In the rows, 128 means zero.
A single turn carries every row of the set below to another of its rows. Some are shown first; where does it send the rows asked next?
q388: [120 108 125  99 137 160 163 124 174 147 185 119 161 112  87 126 159 114
 152 103 136 116  76 136 122  98 125 103 169 124 123 124 131]
q27: [141  92 155 131 111 127 171 125 158 113 170 114 122 100  87 159 114 149
 136 101 140 132  74 126 143  85 126 135 134 154 157 127 126]
q24: [134 120 123 133 142 162 142 121 144 103 152  93 140  76 138 158 126 127
 132  89 158 130 107 128 124 113 111  96 171 122 151 158 130]
q620: [ 98  95 132 143 179 143 163 127 148 100 137  94 172  98 121 127 115 119
 144 108 137 138 112 144 129  90 133 121 115 123 149 152 133]
q769: [127 102 130 161 129 123 160 106 161 141 154 117 160  92 108 123 128  94
 131  92 117 125  69 123 133  93 162 108 142 127 152 132 132]
q269: [143 129 106 165 135 138 139 124 153 106 172 113 124 106 119 129 137 117
 128  95 134  99 115 161 124  89 128 108 164 169 158 127 123]
q682: [109 114 138 104 121 133 161 137 170  94 173 113 132 136  99 120 149 144
 114 116 181 125  80 150  99 124 145 101 152 151 152 110 129]
q804: [100 113 145 137 131 109 129 116 139 150 162  93 129 142  96 119 151 118
 102 128 143 139 101 158 112 138 127 127 122 128 131 116 128]
q540: [ 99 137 126 113 122 123 140 115 124 111 157 104 132 102 106 142 119 135
 128 135 160 148  80 120 137  94 147  78 108 102 150 136 118]
q40: [102 106 129 130 156 174 152 125 143 109 147  76 167 127 113 142 146 158
 131  99 136 150  91 138 139 124 122 113 134 132 163 145  93]
q990: [138 153 141  97 113 135 140 114 136 155 167 134 127 128  96 121 124 127
 129 106 142 130  85 150 147  89 138 120 110 151 160 124 113]
q52: [103 115 133 125 159 167 139 117 132 136 141  74 166 121 112 141 130 153
 131 102 139 153  95 124 149 122 117 107 150 137 155 148  88]
q997: [117 101 118 127 125 123 149 126 149 124 178 118 105  97 114  95 101 160
 132 116 171 110 114 148 128  95 130 114 159 121 121  96 143]
q893: [111 105 131 145 128 146 115 106 116 141 150 115 136  97 125 136 127 146
  99  96 138 124  98 163 137 119  99 130 171 125 140 127  91]
q920: [108  94 124  98 151 122 175 121 151 138 147  81 157 124 107 152 106 138
 133 119 139 122  87 141 141 107 117 120 139 107  99 133 109]
q499: [119 111 139 162 128 116 155 103 150 143 153 105 146  93 105 137 119 103
 118 104 114 138  62 121 133 103 163  95 153 125 147 128 128]
q519: [133 114 113 143 109 128 145 119 151 114 182 115 106 104 113  98 106 153
 129 108 166 106 107 158 122  91 128 105 168 133 133  91 129]
q859: [112 125 131 124 151 136 138 131 169  84 160 133 169  89 116 130 134 123
 128 144 144 150  63 139 134 100 125 126 167 124 139 139 133]
q970: [105  90 128 102 140 127 171 120 150 130 146  87 159 130 120 160 106 135
 119 118 134 129  98 139 149 124 119 116 136 118 103 138 116]
q430: [140  92 141 128 117 126 172 132 156 104 158 129 127 104  91 148 117 153
 139 100 161 130  76 128 133  84 131 140 118 153 161 116 135]
q521: [130 140 108 146 107 153 147 116 162 109 180  96 169 111 118 101 130 149
 127  84 122 136  99 158 121  97 135 133 158 119 119 129 123]
q898: [100  89 140 124 174 147 136 122 131 170 144 110 111 120 105 109 135 132
 132 117 156 118 104 141 144 126 128  98 144 141 162 106 112]
q853: [138 125 130 104 166 135 135 106 156 146 142 113 178 102 110 144 146 136
 125 144 133 126  85 157 130  92 125 113 131  96 168 119 113]
q560: [111  95 137 133 161 128 125 120 120 165 152 101 107 119 102 110 122 145
 132 132 162 126 112 139 140 116 118 100 145 149 159  96 106]
q645: [ 96 120 128 118 135 130 150 123 132 102 148  98 147  99 114 142 107 123
 132 128 161 143  89 116 135  92 151  93 102  94 151 144 119]
q636: [128 106 127 117 145 146 158 126 157 112 143 143 130 103 126  97 130 150
 135 108 176 131 105 150 100  85 121 125 111 138 157 109 152]
q764: [137 137 136 128 164 141 114  99 124 168 142 105 150 116 140 127 122 140
 136 109 150 142 112 111 120 111 112 105 145 129 137 141 120]
q6: [118 110 126 108 129 134 163 133 159 103 184 116 129 145 104 126 142 152
 113 115 182 120  72 154 104 113 148  97 154 143 151 112 142]
q217: [135 122 117 148 154 115 127 117 128 120 163 110 122 136 122 130 119 169
 138 131 161 120 124 131 117  82 113 114 127 164 142 117 117]
q254: [125 100 115  99 127 162 157 124 166 143 182 113 153 117  92 130 164 114
 142  97 123 117  83 139 131  87 126 101 160 125 116 132 140]
q715: [130 106 130 135 137 158 109 115 114 126 190 120 158 120 106 114 139 154
 137 115 141 123 113 149 130  83 148  90 185 139 140 114 105]
q988: [121 101 115 134 130 175 136 125 112 114 165 119 140 108 120 152 114 151
 134 120 137 122 109 166 149  93 118 108 174 133 122 124  86]
q827: [126 139 111 144 106 167 146 112 162 104 174  90 163 101 112 120 133 145
 132  74 131 134  97 146 129  93 123 116 174 121 129 142 112]
q548: [122  94 163 107 133 119 135 108 149 135 124 101 131 119 121 146 136 156
 144 123 155 101 106 174 122  75 145 118 118 129 150 117 117]
q779: [114  97 144 135 136 127 104 106 116 116 172 109 150 110 118 119 131 180
 100 100 169 126 101 139 121 108 126 108 178 129 157 122 109]
q821: [111 119 133 128 177 144 143 129 134 136 121 113 136 106 125  97 124 108
 122 119 154 145 112 163 114 110 140 119 106 127 159 122 138]
q579: [129 152 139 105 128 137 132 123 134 159 150 135 133 123  99 111 124 113
 126 106 144 137  90 148 134  94 147 130  98 141 162 117 123]
q336: [125 104 125 140 148 147 168 112 176 118 156 132 177 103 123 100 130 130
 149  81 130 117 103 143 116  73 131 130 129 140 146 132 146]
q525: [104 115 141 127 127 103 133 121 146 141 146  80 128 140  97 112 147 120
 101 123 138 134 101 163 111 128 133 131 120 131 123 115 112]
q171: [104 110 165 136 120 121 125 122 164 107 142 129 127 110 125 113 136 117
 144 112 146 120  83 162 125  87 155 133 160 162 120 131 137]

q997 turns into q521
q254 turns into q970
Now these:
q519 turns into q827
q821 turns into q636
q859 turns into q853
q430 turns into q769
q525 turns into q682
q715 turns into q988
q499 turns into q540
q269 turns into q24

A single turn carries every row of the set below to another of its rows. Some are shown first; where does it send the rows asked next?
q502: [145 145 138 119 133 126 126 124 131  98 104 160 105 153 110 139 134 122
  83 114 121 114 123 106 132 146 135 143 146 117 137]
q341: [114 154  88 151 153 128 104 117 118 162 134 125 143 102 137 135 137 123
 141 138 109 125 140 141 125 128 149 132 135 113 119]
q992: [114 156  90 151 154 127 104 115 118 159 136 127 145 104 139 138 139 123
 141 140 106 125 140 140 126 128 148 131 135 113 122]
q416: [130 132 149 125 142 109 105 151 123 119 158 112 142 131 135  98 141 129
 118 119 142 132 149 121 148 131 100 162 137 147 140]
q484: [112 117 113 151 104 120 145 128 130 126 128 117 146 120 149 133 123 135
 169 124 134 138 143 129 106 104 130 109 118 126  88]
q270: [113 151  89 147 153 128 101 116 114 163 130 119 142 104 135 135 137 124
 145 137 115 128 138 141 126 130 152 126 138 113 118]
q220: [144 139 139 113 133 126 121 123 127  99  99 151 105 158 107 140 132 123
  89 114 129 119 119 107 133 150 140 135 150 116 136]
q664: [138 149 133 128 126 131 130 129 136 100  98 168 115 143 112 142 130 123
  85 120 114 106 128 105 129 150 127 150 132 122 133]
q134: [114 124 113 158 105 119 151 128 134 122 134 129 148 118 152 135 124 134
 164 127 123 134 147 128 105 100 124 117 113 126  90]
q541: [129 129 144 124 138 110 103 153 122 125 154 107 138 127 133  93 139 130
 120 115 149 132 149 122 147 133 103 162 138 148 136]
q115: [134 129 121 111 118 134 117 133 127 116  79 135 102 141 100 129 123 126
 102 106 149 114 121 110 130 161 143 133 144 122 121]
q76: [154 116 124 109 137 125 142 125 137 107 143 101 121 107 141 113 130 149
 143 130 123 150 126 136  94  95 133 105 112 131 106]
q316: [129 129 151 122 142 109 102 150 120 120 155 108 141 135 133  99 141 130
 122 119 147 136 147 121 151 133 103 157 140 146 140]
q250: [156 124 125 116 139 125 148 124 141 103 150 114 124 104 146 115 132 148
 136 134 111 145 130 134  93  91 127 114 106 132 109]
q967: [113 155  95 149 158 127 101 113 115 158 134 124 147 111 137 142 139 123
 144 142 107 130 137 140 127 130 151 125 137 111 124]
q485: [143 134 135 109 130 127 118 125 125 104  94 142 100 156 104 135 130 124
  93 109 139 120 118 108 133 153 144 132 153 116 132]
q46: [111 116 117 149 107 119 143 127 128 123 127 116 148 127 149 137 123 135
 172 126 134 142 142 129 109 106 132 105 120 125  90]
q193: [145 148 130 123 128 128 130 127 136 101 105 163 102 143 111 132 132 122
  80 111 121 107 126 106 128 144 132 152 142 119 134]
q657: [155 122 122 115 136 126 147 126 142 105 148 110 121 101 144 111 130 148
 137 131 116 144 130 135  92  91 127 113 107 133 106]
q815: [129 128 146 122 139 110 102 152 121 123 153 104 138 130 132  94 139 131
 122 116 151 133 149 122 149 134 104 159 140 147 137]
q477: [113 153  87 149 153 128 102 117 117 163 132 122 141 103 136 134 137 123
 143 136 113 126 139 141 125 129 150 129 137 113 118]
q996: [143 134 118 112 121 131 122 131 131 114  92 141  91 136 103 118 126 125
  89 100 145 111 123 109 127 151 141 144 148 119 123]
q832: [130 132 147 126 140 110 105 152 124 122 157 112 140 129 135  96 141 129
 118 118 144 130 151 121 148 131 100 164 136 148 139]
q78: [113 122 111 155 103 120 148 129 134 125 130 123 146 117 151 132 122 135
 166 124 129 135 145 129 105 102 127 115 115 126  88]
q431: [135 136 141 114 130 131 119 126 124 101  88 149 115 159 105 149 129 124
  99 119 130 120 119 107 136 158 140 128 144 120 134]
q450: [114 156  94 150 156 127 104 114 117 158 135 127 147 108 138 141 139 123
 142 142 105 127 139 140 127 128 149 128 135 112 123]
q646: [129 128 148 121 141 110 101 151 120 122 154 105 139 133 133  97 140 130
 123 118 149 135 147 122 150 134 105 157 140 147 139]
q991: [113 126 119 158 108 118 150 126 134 118 137 132 152 123 155 140 126 133
 163 131 119 136 145 128 107 100 124 115 114 125  93]
q615: [134 129 133 110 125 132 115 128 123 109  81 138 109 153 101 140 126 126
 103 112 142 120 119 109 133 161 144 126 146 121 128]
q609: [155 118 121 112 136 126 145 126 139 107 145 104 120 102 142 110 130 149
 140 129 121 147 129 136  92  93 131 110 109 132 104]
q612: [129 131 151 124 142 109 103 150 121 119 157 111 142 134 134 100 141 129
 120 120 144 134 148 121 150 132 101 159 139 146 141]
q979: [136 141 113 124 113 136 129 137 139 116  88 154 102 124 107 123 124 125
  88 107 134 100 130 108 123 153 130 155 133 126 120]
q771: [156 122 133 113 143 123 145 121 137  99 150 111 127 114 145 122 133 148
 139 137 111 152 126 134  97  92 130 105 110 130 112]
q572: [154 116 129 108 140 124 141 123 135 103 144 101 123 112 141 117 131 149
 144 132 121 153 125 136  96  95 134 102 113 131 108]
q371: [136 144 142 122 131 130 124 126 129  98  95 162 118 155 110 150 131 123
  92 123 118 115 123 106 133 154 134 138 139 121 136]
q417: [156 124 130 116 141 124 147 122 140  99 151 114 127 109 146 120 133 147
 136 136 109 148 129 134  94  90 127 110 108 131 111]
q977: [113 152  94 147 157 127 100 114 114 159 133 121 145 111 136 141 139 124
 146 140 111 131 137 140 128 130 153 123 139 111 122]
q661: [135 133 114 117 113 136 123 136 133 119  81 141  99 129 103 121 122 126
  95 103 146 106 126 109 125 157 137 145 138 125 118]
q743: [146 145 121 123 123 130 130 130 138 108 102 159  96 134 110 124 130 122
  79 106 127 104 127 107 126 145 132 156 141 120 128]
q384: [142 131 126 109 125 129 119 129 127 111  90 137  94 147 102 126 127 125
  93 103 146 117 120 110 130 153 144 135 152 118 127]
q182: [113 124 124 156 110 117 148 124 131 116 136 130 154 129 153 145 126 134
 165 133 118 140 144 127 109 101 126 111 116 125  96]
q233: [144 140 116 118 120 131 127 131 136 113  96 150  92 132 106 117 127 124
  83 101 138 105 126 109 125 148 136 152 144 120 124]
q3: [112 118 122 149 110 118 143 124 127 119 130 119 151 132 149 143 125 135
 171 130 129 144 141 129 111 105 132 103 120 124  94]
q878: [113 121 125 153 112 116 145 124 129 117 132 125 154 133 151 146 126 134
 169 132 123 143 142 128 110 103 129 105 118 124  96]
q975: [130 131 145 125 138 110 105 153 124 123 156 109 138 127 134  93 140 130
 119 116 146 130 150 121 147 132 101 164 137 148 137]
q311: [155 118 132 110 142 123 142 122 135 100 146 106 126 114 143 121 132 149
 142 136 117 153 125 135  97  94 132 102 112 130 111]
q965: [137 147 122 130 119 134 132 133 140 108  95 166 108 131 112 132 127 123
  84 113 121 100 131 106 125 150 126 156 130 125 126]
q411: [113 151  91 146 155 128 100 116 114 162 131 119 143 108 135 138 137 124
 147 138 114 130 137 141 127 131 153 123 139 111 120]

q967 turns into q450
q878 turns into q182
q661 turns into q115
Now these:
q815 turns into q646
q311 turns into q771
q502 turns into q193

A single turn carries every row of the set below to another of its rows. Some are shown first; where does it send the rows asked next?
q941: [106 158 132 126 145 168 103 146 149 168 120 111 133 137 123 179 131 147
 150 176 130 137 150 119 141 100]
q300: [115 110 136 126  95 128 115 150 104 135 147 120 140  87 126 102 114 141
 141 131 125 149 149 110 155 117]
q42: [128 168 125 143  99 127 119 152 113 187 135 128 108 106 146 133 155 149
 132 146 119 136 139 161 146 132]
q185: [133 150 119 154  95 131 133 172 114 170 149 117 116 106 146 136 156 151
 137 149 119 155 141 148 155 135]
q923: [122 131 144 126 126 183 103 157 155 131 122 139 164 127 137 155 108 144
 138 148 159 140 161 127 124 115]
q892: [120 163 130 113 136 129 124 110  99 132 170 122 125 128 147 125 150 145
 121 148 133 130 109 112 139 106]
q817: [122 129 140 131  80 128 106 144 106 138 131 123 140  88 123 108 108 141
 145 114 137 138 153 129 144 123]
q550: [101 152 141 131 159 187 109 136 138 122 141 122 147 131 130 157 119 151
 165 157 130 145 126 125 119  92]
q8: [108 130 136 131 120 173 102 155 161 142 123 129 152 136 135 165 103 135
 153 152 150 150 155 121 116 107]
q816: [127 159 112 149  91 135 129 162 116 180 136 117 107 113 152 147 144 155
 123 161 127 150 151 153 136 129]
q887: [116 161 139 119 134 124 113 110  97 138 171 142 132 113 139 113 144 142
 128 127 132 128 107 125 140 117]
q793: [101 162 143 127 163 192  99 138 131 125 135 140 153 115 137 151 125 163
 149 164 125 140 127 125 127  98]
q202: [120 157 134 115 123 121 120 130 106 138 176 139 128 123 156 117 160 135
 128 140 120 144 107 106 145 117]
q126: [117 163 134 128 134 175  94 149 154 164 106 119 142 128 136 169 136 151
 141 178 134 125 150 118 156 109]
q506: [115 119 129 134  83 139 113 137 106 121 131 110 139  90 133 105  96 147
 145 132 135 145 148 116 138 110]

q816 turns into q892
q817 turns into q42
q941 turns into q550
Now these:
q923 turns into q126
q185 turns into q202

